50 stands for zero in the data rows.
Here are some points:
vec![49, 40, 36, 39, 47, 55, 56, 53, 46, 39, 37, 39, 42, 41, 41, 40, 39, 41, 43, 41, 39, 37, 36, 41, 46, 51, 53, 51,
     52, 49, 47, 44, 40, 35, 33, 31, 32, 33, 35, 41, 44, 46, 45, 39, 36, 36, 42, 49]
vec![14, 29, 44, 61, 70, 74, 70, 61, 51, 42, 32, 27, 25, 31, 42, 54, 63, 70, 73, 73, 69, 61, 52, 43, 36, 37, 42, 52,
     58, 67, 75, 82, 86, 83, 78, 67, 60, 52, 47, 45, 42, 39, 36, 34, 32, 32, 32, 31]
vec![57, 53, 54, 58, 63, 63, 55, 45, 34, 27, 27, 34, 43, 48, 51, 51, 53, 55, 58, 59, 56, 50, 44, 45, 47, 52, 57, 55,
     53, 50, 50, 52, 56, 57, 56, 51, 48, 48, 51, 55, 57, 52, 43, 32, 24, 26, 34, 45]
vec![64, 56, 47, 39, 37, 38, 38, 35, 32, 33, 40, 48, 57, 56, 52, 41, 34, 33, 31, 30, 31, 35, 42, 54, 64, 68, 67, 62,
     55, 52, 44, 38, 29, 21, 17, 15, 20, 24, 30, 39, 50, 60, 63, 59, 52, 50, 50, 54]
vec![47, 52, 52, 52, 52, 53, 52, 53, 55, 53, 48, 45, 43, 38, 40, 40, 44, 48, 51, 52, 53, 51, 54, 51, 48, 41, 35, 33,
     36, 41, 48, 49, 49, 50, 55, 61, 62, 59, 51, 41, 37, 36, 39, 43, 45, 45, 47, 49]
vec![53, 40, 33, 33, 33, 37, 38, 40, 41, 42, 45, 50, 53, 54, 53, 46, 34, 25, 16, 14, 21, 28, 41, 51, 57, 61, 63, 59,
     53, 50, 43, 37, 32, 27, 18, 10, 10, 16, 26, 41, 50, 55, 55, 52, 49, 47, 47, 47]
vec![77, 88, 96, 99, 92, 77, 56, 34, 19, 12, 14, 20, 26, 31, 34, 36, 41, 52, 63, 76, 84, 85, 78, 67, 53, 40, 30, 21,
     13, 14, 27, 44, 65, 81, 85, 83, 74, 66, 61, 59, 54, 47, 39, 32, 27, 26, 30, 36]
vec![69, 77, 81, 80, 75, 64, 52, 45, 41, 41, 43, 45, 44, 45, 48, 54, 57, 65, 71, 72, 69, 64, 54, 42, 34, 31, 31, 35,
     34, 37, 42, 52, 67, 78, 84, 86, 79, 74, 70, 62, 55, 46, 41, 40, 41, 45, 47, 47]
vec![37, 32, 32, 33, 35, 38, 47, 54, 65, 70, 72, 72, 69, 73, 71, 75, 71, 63, 59, 58, 58, 59, 61, 58, 57, 55, 55, 54,
     55, 52, 52, 54, 55, 54, 53, 53, 53, 54, 57, 59, 58, 58, 58, 62, 67, 69, 67, 64]
vec![47, 49, 51, 50, 52, 59, 63, 63, 62, 54, 53, 55, 54, 50, 45, 39, 39, 44, 46, 44, 39, 37, 40, 46, 52, 52, 50, 51,
     57, 63, 65, 62, 53, 50, 49, 54, 56, 53, 46, 44, 44, 50, 54, 55, 52, 49, 52, 55]
vec![43, 36, 37, 40, 41, 38, 40, 50, 59, 70, 70, 67, 60, 65, 74, 82, 81, 71, 66, 67, 69, 73, 70, 60, 48, 47, 50, 50,
     48, 40, 39, 46, 56, 63, 63, 58, 55, 58, 64, 66, 63, 54, 54, 59, 70, 77, 74, 66]
vec![56, 57, 61, 66, 66, 59, 52, 45, 43, 42, 41, 36, 34, 36, 40, 43, 45, 45, 43, 46, 51, 48, 43, 35, 30, 31, 36, 38,
     38, 36, 38, 48, 63, 72, 74, 67, 59, 54, 54, 51, 43, 34, 26, 25, 30, 36, 40, 39]
vec![99, 90, 75, 57, 42, 35, 34, 36, 44, 54, 63, 67, 66, 63, 58, 52, 48, 46, 42, 37, 33, 28, 28, 34, 45, 52, 55, 55,
     46, 31, 17, 7, 5, 12, 25, 44, 63, 74, 82, 82, 75, 65, 57, 45, 40, 37, 36, 38]
vec![48, 52, 60, 68, 70, 68, 61, 55, 54, 52, 45, 40, 36, 35, 40, 44, 44, 41, 40, 40, 44, 42, 39, 31, 28, 30, 36, 42,
     44, 44, 50, 60, 70, 77, 76, 68, 61, 57, 56, 52, 46, 37, 29, 26, 31, 35, 37, 37]
vec![51, 52, 53, 52, 51, 47, 45, 42, 39, 40, 41, 42, 43, 42, 42, 37, 35, 34, 35, 40, 46, 51, 54, 53, 51, 47, 40, 35,
     32, 33, 34, 41, 47, 52, 52, 54, 53, 51, 46, 45, 42, 37, 34, 31, 30, 29, 31, 35]
vec![43, 38, 35, 33, 31, 32, 38, 44, 52, 59, 63, 64, 64, 63, 65, 62, 59, 56, 54, 54, 56, 58, 58, 58, 56, 54, 54, 52,
     48, 43, 40, 42, 46, 47, 50, 49, 49, 50, 51, 52, 53, 52, 50, 54, 57, 60, 61, 61]
vec![56, 58, 48, 40, 34, 39, 48, 56, 59, 60, 60, 60, 58, 51, 43, 38, 42, 53, 59, 57, 47, 40, 42, 50, 56, 58, 57, 57,
     60, 62, 58, 45, 30, 19, 21, 32, 40, 41, 35, 32, 39, 54, 72, 82, 83, 82, 77, 71]
vec![50, 53, 51, 47, 48, 51, 54, 54, 52, 49, 50, 51, 53, 48, 42, 39, 40, 42, 43, 43, 43, 42, 46, 49, 51, 52, 49, 48,
     49, 52, 55, 52, 47, 45, 46, 49, 52, 50, 46, 42, 43, 45, 47, 49, 48, 45, 48, 52]
vec![41, 38, 40, 44, 43, 40, 40, 47, 61, 70, 70, 62, 57, 60, 72, 82, 82, 74, 66, 67, 71, 75, 68, 56, 46, 42, 43, 47,
     44, 39, 39, 45, 58, 67, 66, 60, 54, 57, 63, 67, 59, 53, 50, 58, 70, 76, 75, 66]
Then 18 other points, each followed by its number:
vec![50, 47, 48, 47, 47, 46, 44, 52, 59, 63, 63, 60, 59, 62, 67, 73, 74, 69, 66, 67, 68, 67, 62, 54, 48, 49, 51, 54,
     53, 49, 47, 50, 57, 59, 59, 53, 48, 51, 55, 61, 61, 60, 63, 70, 76, 83, 83, 77] 0
vec![69, 77, 80, 80, 74, 66, 54, 43, 34, 27, 29, 30, 34, 35, 35, 36, 40, 48, 57, 64, 66, 65, 62, 57, 51, 47, 39, 33,
     32, 34, 41, 47, 53, 59, 66, 68, 66, 61, 55, 50, 47, 47, 45, 43, 40, 39, 42, 48] 1
vec![14, 16, 25, 40, 49, 56, 58, 56, 49, 45, 37, 34, 35, 41, 45, 51, 54, 58, 57, 58, 61, 61, 60, 57, 54, 52, 52, 55,
     57, 64, 67, 72, 73, 67, 61, 53, 45, 42, 42, 42, 41, 38, 35, 33, 31, 32, 33, 38] 2
vec![36, 32, 28, 31, 32, 35, 42, 53, 62, 71, 72, 70, 70, 72, 73, 75, 71, 64, 59, 55, 59, 61, 61, 60, 57, 55, 53, 55,
     53, 50, 49, 50, 51, 53, 52, 52, 51, 54, 57, 59, 58, 53, 57, 62, 64, 67, 66, 62] 3
vec![62, 64, 55, 42, 37, 40, 47, 53, 53, 54, 57, 59, 57, 49, 40, 37, 43, 52, 57, 55, 48, 43, 43, 49, 57, 59, 57, 56,
     58, 60, 56, 42, 30, 20, 23, 32, 39, 38, 33, 29, 37, 53, 72, 82, 85, 84, 81, 76] 4
vec![37, 40, 37, 33, 35, 44, 54, 63, 68, 67, 64, 60, 54, 47, 40, 42, 49, 55, 58, 55, 46, 41, 39, 46, 53, 58, 58, 60,
     70, 71, 67, 52, 35, 25, 25, 35, 42, 46, 42, 38, 42, 53, 66, 72, 73, 69, 62, 54] 5
vec![45, 49, 45, 36, 34, 40, 51, 60, 64, 64, 63, 59, 56, 50, 40, 38, 45, 53, 58, 55, 46, 39, 41, 47, 54, 57, 59, 60,
     63, 66, 62, 47, 31, 19, 24, 33, 41, 44, 38, 35, 41, 53, 68, 78, 81, 75, 69, 64] 6
vec![45, 39, 35, 35, 35, 36, 38, 43, 51, 58, 63, 66, 66, 68, 68, 67, 65, 59, 56, 58, 61, 63, 62, 59, 57, 53, 53, 53,
     48, 42, 41, 43, 49, 53, 54, 53, 52, 51, 54, 56, 56, 53, 51, 52, 56, 60, 59, 59] 7
vec![46, 39, 34, 33, 32, 31, 39, 46, 52, 60, 63, 65, 61, 63, 62, 62, 60, 56, 53, 53, 56, 58, 58, 58, 55, 53, 53, 52,
     48, 46, 41, 39, 42, 45, 46, 43, 44, 45, 47, 49, 51, 51, 52, 56, 61, 65, 66, 64] 8
vec![59, 47, 44, 43, 44, 41, 41, 43, 48, 50, 50, 50, 50, 54, 61, 60, 53, 41, 30, 30, 34, 38, 40, 43, 46, 55, 62, 67,
     64, 55, 47, 45, 42, 39, 30, 22, 20, 24, 40, 53, 61, 62, 60, 62, 63, 65, 65, 59] 9
vec![75, 84, 91, 92, 84, 72, 55, 38, 25, 19, 19, 23, 28, 31, 33, 37, 43, 51, 62, 73, 78, 79, 72, 61, 51, 42, 32, 26,
     21, 23, 31, 47, 60, 73, 78, 75, 71, 65, 58, 55, 53, 47, 42, 37, 35, 34, 37, 41] 10
vec![88, 87, 78, 63, 45, 33, 31, 35, 42, 51, 59, 65, 65, 63, 59, 57, 57, 59, 60, 61, 56, 52, 51, 52, 54, 54, 53, 52,
     47, 40, 33, 28, 27, 33, 46, 60, 72, 77, 78, 71, 64, 60, 58, 59, 58, 57, 55, 52] 11
vec![47, 44, 42, 43, 49, 59, 63, 65, 60, 56, 54, 58, 60, 58, 51, 41, 33, 27, 19, 12, 9, 10, 24, 41, 56, 66, 70, 76,
     81, 81, 79, 67, 51, 36, 26, 25, 30, 32, 40, 47, 57, 67, 67, 62, 53, 46, 44, 47] 12
vec![98, 93, 81, 63, 46, 37, 32, 34, 42, 50, 59, 66, 66, 63, 57, 53, 54, 57, 57, 53, 46, 40, 38, 41, 49, 55, 58, 55,
     48, 38, 25, 17, 14, 19, 32, 50, 68, 77, 81, 76, 70, 66, 59, 57, 51, 51, 49, 49] 13
vec![52, 45, 39, 36, 42, 48, 54, 56, 54, 51, 53, 56, 61, 58, 50, 41, 32, 26, 20, 13, 9, 12, 23, 40, 55, 66, 73, 75,
     79, 77, 71, 58, 39, 25, 18, 19, 23, 28, 34, 43, 51, 60, 65, 63, 55, 49, 49, 50] 14
vec![44, 40, 43, 45, 48, 49, 50, 57, 62, 67, 69, 66, 66, 67, 74, 76, 76, 70, 66, 66, 67, 67, 63, 58, 53, 50, 52, 56,
     54, 54, 53, 58, 62, 64, 63, 58, 56, 56, 60, 63, 64, 62, 62, 67, 75, 78, 76, 70] 15
vec![37, 35, 39, 41, 43, 46, 46, 48, 51, 53, 53, 49, 49, 49, 47, 44, 39, 33, 31, 32, 39, 45, 51, 51, 50, 46, 41, 37,
     35, 37, 40, 48, 53, 56, 57, 55, 53, 50, 50, 47, 41, 37, 30, 27, 29, 27, 29, 31] 16
vec![55, 54, 57, 60, 58, 52, 46, 41, 38, 38, 38, 38, 36, 38, 40, 40, 39, 39, 40, 43, 49, 53, 52, 45, 42, 40, 37, 35,
     31, 30, 35, 43, 53, 62, 62, 60, 56, 53, 51, 46, 40, 34, 28, 25, 27, 29, 32, 36] 17
Which three of these numbered points are nearest to each point below, looking only along the 3 directions in which the first points spread most? Their numbers follow each, nearest first.
vec![63, 63, 55, 47, 43, 44, 49, 50, 51, 48, 50, 54, 53, 47, 42, 37, 42, 50, 56, 55, 48, 42, 43, 50, 54, 57, 56, 55,
     56, 60, 57, 48, 34, 28, 29, 34, 37, 35, 29, 27, 36, 51, 68, 77, 80, 79, 78, 73] > 9 4 6
vec![57, 66, 71, 70, 67, 59, 52, 40, 33, 29, 29, 31, 35, 35, 32, 33, 36, 42, 51, 59, 65, 69, 69, 64, 54, 42, 29, 22,
     18, 22, 31, 41, 52, 61, 69, 69, 67, 60, 53, 47, 41, 36, 34, 29, 25, 25, 29, 35] > 1 17 10
vec![48, 42, 37, 35, 34, 34, 39, 47, 56, 63, 63, 61, 60, 59, 64, 65, 63, 58, 54, 55, 57, 58, 56, 55, 51, 51, 52, 51,
     51, 45, 42, 43, 43, 45, 43, 42, 42, 45, 48, 51, 53, 54, 56, 62, 69, 74, 74, 70] > 8 7 3
vec![14, 26, 39, 48, 59, 65, 67, 64, 60, 52, 42, 37, 33, 35, 42, 51, 59, 66, 68, 65, 61, 53, 47, 43, 39, 42, 48, 57,
     65, 73, 76, 75, 72, 66, 62, 56, 53, 51, 46, 44, 43, 43, 45, 44, 43, 40, 36, 33] > 2 16 17
vec![63, 70, 72, 69, 65, 64, 60, 52, 43, 37, 37, 40, 41, 39, 36, 34, 39, 48, 55, 58, 56, 52, 54, 53, 53, 49, 44, 40,
     42, 48, 53, 53, 51, 52, 55, 62, 63, 60, 53, 45, 44, 48, 50, 48, 46, 44, 46, 50] > 17 1 16
vec![25, 33, 34, 34, 37, 45, 56, 65, 70, 66, 61, 55, 48, 43, 41, 44, 51, 57, 59, 55, 47, 42, 42, 44, 50, 51, 59, 64,
     71, 76, 69, 58, 40, 30, 30, 38, 45, 49, 46, 43, 43, 53, 61, 65, 66, 61, 52, 48] > 5 6 9
vec![50, 56, 60, 58, 56, 51, 49, 46, 45, 41, 41, 38, 38, 37, 36, 38, 40, 45, 51, 55, 58, 61, 60, 56, 51, 42, 32, 26,
     27, 33, 37, 43, 49, 54, 59, 63, 63, 59, 50, 43, 38, 34, 36, 36, 36, 36, 39, 42] > 17 1 16
vec![72, 85, 92, 96, 89, 76, 54, 34, 20, 13, 14, 22, 27, 30, 33, 34, 38, 45, 58, 72, 82, 85, 80, 69, 55, 41, 27, 15,
     9, 13, 24, 44, 64, 77, 85, 83, 75, 67, 61, 56, 52, 46, 36, 27, 23, 22, 26, 32] > 10 1 17
vec![74, 65, 58, 56, 54, 53, 47, 42, 37, 37, 40, 50, 56, 59, 58, 55, 52, 52, 51, 49, 43, 38, 35, 37, 43, 53, 59, 58,
     50, 42, 33, 30, 33, 39, 44, 49, 54, 63, 70, 76, 73, 63, 45, 29, 17, 16, 23, 36] > 17 16 1
